Each path below is one point turned by a fixed rotation once a step. After each direction that follows a path, write how fast that rotation turns it, in degrees per step (0 if it stays still).
Each turn is a multiple of 5 degrees from 10 to 175, or 0.
Each row of a path follows its step; steps can be skipped.
path 1
step 0: [ -1   5  -1  -4  24  19  50 -37 -41  29 -50 -32  19  50  22 -53 -28  -3
 -46  -1  30 -21  30  60  25   3  24 -38  -1  28 -15  -3  42   7  27  35
 -26   7  11 -17  -7]
step 1: [ 37 -22   6   0 -35  -9 -17 -49 -59   7   1  -7 -17 -14  21  10 -20  83
  25 -55 -31 -29  20   7  -3  39  32 -19  30  12  57 -15  15  15  37  13
   0  -4   2 -32  -5]
step 2: [ 17  12  -7   7 -40  14 -20  -8  26 -36 -27  -7 -11 -65  25  -6   3  13
 -61  64 -23  12 -12   5  -8 -19  25 -33  21  25  41 -25 -35  -2  33  30
  36  58 -21 -33   1]
step 3: [ -1  24   5 -15 -45 -31 -25   3 -36  82   6  29 -25 -50 -76   4 -12   4
   8  74 -24   6 -13 -15  12   0 -11 -34 -23 -10 -11 -10  -1 -46   8  24
 -10  -6  18 -19  19]
step 4: [-11 -24 -19 -16 -43  46 -10 -28  -4  -8 -21 -57  25   5 -34  13   1 -39
 -13   8  -9  -5 -25   9  18 -63 -20  -3   0  -5 -29 -33  38 -18 -12  13
 -38 -21  74 -48 -45]
step 5: [-21 -29 -30  14 -23  21  29 -19   2  86 -27  -6  19  26   6  -2  16  18
  22 -30  -9 -39   3  42 -12  12 -11 -51 -36  68  19   2  -7  26 -22 -23
 -53  29   8  -9 -23]
step 6: [ 43  20 -38 -20 -14   9 -11  -7   3  24 -29  -1 -26  -9  61  11  13   8
  29 -21  16 -15  45  10  40  14  38  14   7  40  26 -40   9 -25  19  13
  57  26  13 -12 -85]
step 7: [ 13  -7 -14  -8  10 -26  28  -7  14  42 -50  -1 -11 -49  -5  54  -8  45
 -30  11 -11  64  -6  19  11  18 -13  18   0 -15  29   9 -41  -2  62  74
  -6  36  -8   6  -8]
step 8: [ 23   2  17  -8   9 -17 -46 -18  21  50  -8 -50  16   8 -61  12 -22  13
  31  30 -10  19 -22  -6 -47 -47  37 -19  53 -20 -25 -33  17 -52  17  31
  27  43   4   6   4]
step 9: [ 17 -11 -13   5 -42 -18  13  16  18 -11 -55   5  47   3 -52   6   0  25
  40  40 -16  17 -39 -28 -20 -57 -14 -23  15  27  40  16  -1   8   1 -41
 -47 -40  38  -2 -49]
Speeds:
[  4 -11  14  -1  -4   9   6   3  -3   4  -2  -6 -13  -1  11   5   5  -1
   4  20  -3   5 -25 -14  -1 -12  -2 -14  -6  -9   9 -13   9  -4   2 -12
   3 -12  -5   8  10]
60
[  2  -4  -5  -3   0   5 -22  -6  -7 -27 -18  -5   7   2  -8  11   6  11
   1  -4   1   7  -7  -9  14   5  -9  13  -7   3   6  -8  -1   1  -7   1
   6 -16  -3  -2 -13]
145
[  4   3   3  -9  -8  19  -4 -16  -3   9  -8   9   1   4   6  -5   7   2
   8  -4   8   3  -4  14  -4  -6   8  -6  16  -7 -10  16 -13  16  -1 -10
  -1 -20  -9  -6  -5]
80
[  0  -7   4   1  17  -3 -15  16  -5   3  -4  11  -1  -4   1   8  -5  -9
  -6   9 -12  -7   7   7 -11 -10  -7  -4  -6  -7  -3  -2  -8   1 -17 -15
  -5  -5  13 -24  -7]
60
path 2
step 0: [ 41 -62 -10  12  -9  44   2  10 -25  -4 -25 -37  11  80  15  15 -30  18
 -39 -44  18 -39 -23 -22 -21  34 -11  -7 -45 -48  12 -33 -26  27  -4   4
  -7   3   9  -2  -7]
step 1: [ 10 -25 -10  48 -13  31   7  17  26   9   2 -38 -28  48  46 -27 -49 -10
  10 -36  36 -15 -34  33 -14  14  21   1 -29   0  36  20 -10  32  -1   0
 -24  66  44  15 -44]
step 2: [ -9 -51 -31  33  17  64   9 -72  14 -32  -1  -5 -11  33  21  18 -25  -7
  14  42  20 -17  10  15 -25 -10  10 -14 -13   8  25   7 -13   1 -50 -10
  11  46  56 -10 -40]
step 3: [ 54  -8  19  33  30  52  -1 -27  13 -22   6  12   4  -3  17 -31 -20   8
 -18  38  64 -62   4  63  -8  11  -1 -35 -11  45   7  28  -4  11 -30 -31
  27 -32  27  -1 -14]
step 4: [ 32  14  29  45  27  61  -4  -7  32  -9  -9  66  14  19 -26   7  15 -17
  10  -7   8  -8  24  27 -52  19 -37 -20  -9  35 -16  40 -46  34  23 -12
  23  -7  57 -16  21]
step 5: [ 50  19  40  26  42  18 -16   9  17   1 -25   9  57   5 -26  23 -33 -14
  20 -34  22 -28  19 -30 -51 -19 -18   8  16   9  36  18 -19 -20  27 -18
  85   8   8 -18 -30]
step 6: [-11 -25  27 -23 -28  13 -20   6  13 -17 -49  28  47  47 -19 -32   3  48
  12 -61   9 -32  30 -13 -41  15  23   7  27  17  -5  27 -22  19  17 -17
  53  -2   2   1 -72]
step 7: [ 29 -23 -36 -13  17  -8  11  44 -39 -28 -43  10  32  69 -14  21 -22  32
  -3 -16  23 -22  40 -10 -33  12  44  32 -12  -6  15   4 -20  -1  46 -35
 -25 -17  50  11 -45]
step 8: [ 30 -29 -30   8  13  29   6  21  -1 -29  21 -20  65  75  27 -12   6  -7
 -19 -27  -8  29  16  26  -6 -12  62 -12  -8  16  69  16  -3  38  28 -16
 -13  18  -6  37 -28]
step 9: [ 42 -56  -9   4  -7  41  48 -22 -11 -23  37 -15  48  44  -3  32 -19  -1
 -49   0  -8 -47  13   7  -4  -3  34  10 -26 -19 -13  10 -36  53 -29  16
   4  50   0  23  -6]
Speeds:
[ -4  -9  10  -2 -14 -15  -7   4  18  -1 -15  -4  -1   2   3  15   0   1
  23 -18   7  -8   2   4  -6   4   6 -11 -11 -11  -1 -15  12  -8   0   1
   2   4   4   2   3]
65
[  5   0  -3  -9   9   6  10   8   1 -22   0   5 -11  -1   0   5  17 -13
   5   6   8   4   4   2  -2 -11  19 -13  -1   2  -1   8  -1  -8 -13   6
  -7 -14   2  23  -4]
70
[-20  19  14   1   4   2   6 -19   2 -13   2   3   7 -16 -10   7   2  -9
  -5  -9   8  -9 -14  12 -11  -5 -10   3  -5   7   2   5   4  -1  -1 -10
   2 -11   9  -6   5]
45
[-11 -14  -3  -9  16   7   0 -11  -8   3  -2  12  -2  11 -12  24  -8   1
   2   4  -6  -8  10  -5  -4  -1 -15   5  -1 -11 -11   0 -10 -12  -4  -4
 -14   8  -3   8   9]
155
[ -2 -14 -10  -9  12 -20  15  -2   0   1   2   9  -6   2 -12 -10  -5  -4
   8  13   1  10  -7   2 -14  -6  -5  -8  -5  -6  19   2   5   4  17   8
  11   5  12  -4   7]
125
path 3
step 0: [ 22  19 -41 -36  44 -62  55 -63  26  38  28  -7 -38 -23  21  13  -2 -15
   0 -10  25  13 -17 -18  16 -24  33  19 -40  27   0   3  19  -4  27 -50
 -17 -12   6  40 -74]
step 1: [-28  31 -10 -27 -39  12 -28 -45 -39 -30  -9  -4  52  32 -29 -17  22  -6
   4  13 -28  -2 -41  -6  21  16  16 -14   7  20  22  37 113  -2   5  32
  -4 -18 -41 -27 -42]
step 2: [ 39  13 -34 -11 -75  23   9   1  23  36  42 -48  22  24  37 -20  -4 -31
   7   6   7 -34 -56   2  17 -45 -14 -59 -20  15 -20   4 -30  -9  43  -9
  51 -22  63   7   2]
step 3: [ 36  26   8  39  70 -14 -25 -35  42   3  40  -4  21  47 -12  14 -50 -15
  14  44 -61  29   8 -51   5   5  -4 -15  64  27  -3 -12  17 -37   6  17
  39  16 -35  -2   6]
step 4: [  29   22   -2   15  -25  -11   35   51  -17  -26    4   21   20    1
   14  -65   12   49    8   16  -60 -105    4   15  -45  -22   20    7
  -15   30    4  -18  -14  -30  -25   14   17  -28  -26  -23   15]
step 5: [  4 -19 -49  17  23  38   1  18  -2  28 -57  77 -15  13 -22 -23 -69   9
  17  33   9   5  -3 -22  37  -3 -58  10   6  -6 -41 -63 -39 -27  13   1
 -16 -10  31  19 -39]
step 6: [-29  27 -44  38 -35 -32   4  13  10  29 -20  -2   6 -14  30   4   9  58
 -58 -14 -19  -1  24 -73 -30  18  24  38   1 -34 -21  37  14 -52 -29   4
 -30  60 -26  23 -14]
step 7: [-37  30 -22 -24 -17   2 -15  30  23 -69 -65  -9  39  18 -15 -20  40  11
 -20  24  71  46  33   6   0 -27 -16   4 -59  17 -24 -18 -36  -2  22  20
  25 -43 -39   1 -12]
step 8: [-16   1 -10  42 -26  34   0  14  74  46 -24  26  36   2  -3  64 -25 -44
   1 -56  21  -2  55   5  13  15  27  20  -3  21 -19  51  22  13 -33 -18
  44  -4  57  -4  -4]
step 9: [ -4  52  30 -45  32  43  41 -40  33 -60  19 -32   4 -13 -32  56   5  -6
  -9   4   4 -34  12 -27  -4 -72  42  20   5 -52  14   1 -28   5 -16 -24
   2  12 -46  10 -31]
Speeds:
[ -5   0  -9  -8  21 -10   1  -3   0 -10  -9  -5 -16   5 -14  -7   0 -17
  -6  10   5   7   3  -1   4 -22 -14  -2  -7   4   6 -10   0 -11   4  -7
   6  -3  14   7   5]
155
[ -9  -8   0   2  -2   5   0  14  -7   3  10   4  -2  14  21 -13  -1 -14
 -11 -12   2  -2   7  -7   3  -8  16  12   2  16  11   5   4  -9   0  -8
  -9   9   9 -15   4]
170
[  3   5  -1  -4  -6 -21  -2 -13   0 -28  -4   1   7  -1 -10 -25   7   6
  -5   1  -8   0   6  -8   1   0   8   1   5   1   8   4  -6  18  -9  -3
  -3  10  -6 -10  -2]
125
[ 19  -6   8   7   2   4  -1   9  11  -3   3  18 -10  10  -5   7  25  -4
   1  -6  -7  -7  -8  -9  10   0  -8 -16   6  -5  10  -3  -7 -10 -10 -12
   0  -2 -10  -7   3]
55
[  5 -15 -18  -3  -4   0 -20  -9   0   2  -7   6  -5 -13   8  -8  12   0
  -6  -6  -2  14  -3  10  14   0   8  15  -8  -1  -1   9  -3 -13 -10   3
  -1 -11 -10  15  -8]
55
[ -3  -4 -14  -3  -2 -15  10  -3 -17  -4  -5   6   3   3  -5  12   6  11
  17  -6   4  -9  -7   1   8   8  -8   9  -5  10  -7 -10   1 -12   8 -11
 -23  18  -2   3  -1]
65
[ -8 -12   1  -1  -7  -2   4   8 -15   5 -12   0  -7  -1 -11   4  -3   4
  -1   7 -12   2 -17 -13  -2  -4  18   7   4 -21   7  -5   4   2   9 -12
   3 -12   7  -9 -21]
80
path 4
step 0: [ 26 -36 -46  -4  -5   9 -12 -50 -23  19 -30  35 -11  11 -14 -26  15  30
 -25  -6  10  10 -11  67  26 -21 -50  -3  61  -4  67 -22   3  -9 -12 -45
 -15 -17   6   5  18]
step 1: [ -1 -46 -21 -14 -32 -30  12 -18   2  31 -10  17 -72 -27 -36 -32 -11 -15
   6   3  12 -38   3  11  25  26  -2 -56 -22 -23 -11 -52  44 -42  27 -21
  -9 -21 -14 -10 -41]
step 2: [  2 -55   5  31 -36 -16 -28  59  29 -41 -19   5  29 -63  12 -27  43  12
  19 -22  46 -29  45  11   9  -4   2 -31 -25 -12  -3  21  34 -18   2  19
  19  -1  26  23 -37]
step 3: [ 26 -18  -7   9  17  52  19  29  19 -24  -1 -10 -20 -33  51  23  45   1
  41  34   3  18   6 -15 -17   9  18  32 -66  -4  -7   3  36  12 -47  23
  39 -50 -30 -10   8]
step 4: [  5  -4 -11  23  -3   7  36   2   5 -42  60 -58  46  23 -13  14 -14 -27
  38   8  -4 -22  14 -25 -19 -10  80  21  27  27   1  14  19  41  -6  -6
   4 -13 -51 -14  43]
step 5: [-47 -18  49  -6  72 -31 -22  -7 -33 -26  28 -20  23  37 -18  26 -12  18
 -42  22 -11  20 -26  46 -40 -25  23  28   6  33 -32  25  -3  -4 -19 -30
   9  19  -9 -23  16]
step 6: [  7  -7  15  -9 -10 -12 -21 -55  28   4  13 -11 -29  64 -27  24   6 -31
 -59 -20 -19  40 -36   6 -24  27  -2  24  39 -44  -5 -17  -3   9  -7 -11
  20   8  78 -21   6]
step 7: [ -5  23 -22  -1 -27 -12 -46 -36  -1 -22 -19  46 -11  -7  26 -19 -80  13
  -5 -42 -26   2 -20  11   8   9 -15 -42  33  -2   7 -28 -10  27 -49 -31
 -16  -2  46 -13 -44]
step 8: [ 25 -22   0  16 -46  48   3  -1 -15   5  24  66 -36 -32 -11  13 -33  -2
 -36   3 -24 -18   8 -18  36 -13 -20 -53 -51  26 -19   4   2 -33  -8  34
 -26  41  37  22 -18]
step 9: [ 44 -19 -21  17  23  15  25  46  22 -18  52 -14 -10 -63  40 -17  31  -5
 -24   1  11  -4  22 -33   9  21 -51 -17   8  24  53  -5 -44  -3   7  10
 -33  -9  -5  44 -31]
Speeds:
[ -8  -5 -15   7   9  -2  -3  -1   1  -3 -10  -4   3  11  -9   2   5   2
  11   0   6   0   1   7   7  -4   1   0   1 -13  -5 -22  -1 -10  -8  13
 -12  13  13 -21 -20]
65
[ 27   6 -12 -10   2  -8  13   9   6  -1  14   1  -8  -3  -2   4   3  -4
   4  -7   4  19 -16   4 -11  -2  -9   0  -1  -7   6 -20  -2   4   7   2
   5 -10   1 -10   8]
125
[-14   6  -2   6  10   3   2   1  -1 -11  12   6   3 -12   3  27   2 -11
   6  13   8  -2   7  -6  -8 -11   4   3   1 -19  10  -3 -13  -2  -2   2
  -8   4 -15  10   9]
60
[  5  -3  -2   5   5   5 -10  -7 -16   4   2  -8   5  -6   5   6 -16  -7
  -4   1 -13  22 -15 -13 -11   7   3  -9  16   1  -7   3  -4   0  -3  16
   7  15   1   6 -12]
35
[ -3 -16   1  -5 -18  -9   2  -2  -9   5   0   7   0  -1   2 -11  11  -5
  21  11   7   3   6  11  -7   4  -4  13   8   1   7  -4   7  -7   1   8
  20   6 -20   6 -11]
35
[  6   6  -2 -14  13 -12   7  -6  -8  11  -1  -1   4   4   1  14  13  -1
 -13  -7 -15  -8   9   9  -5 -10  20  12  12   8  11   7   5   3   5  10
  -5  -9  -4  -5 -14]
60
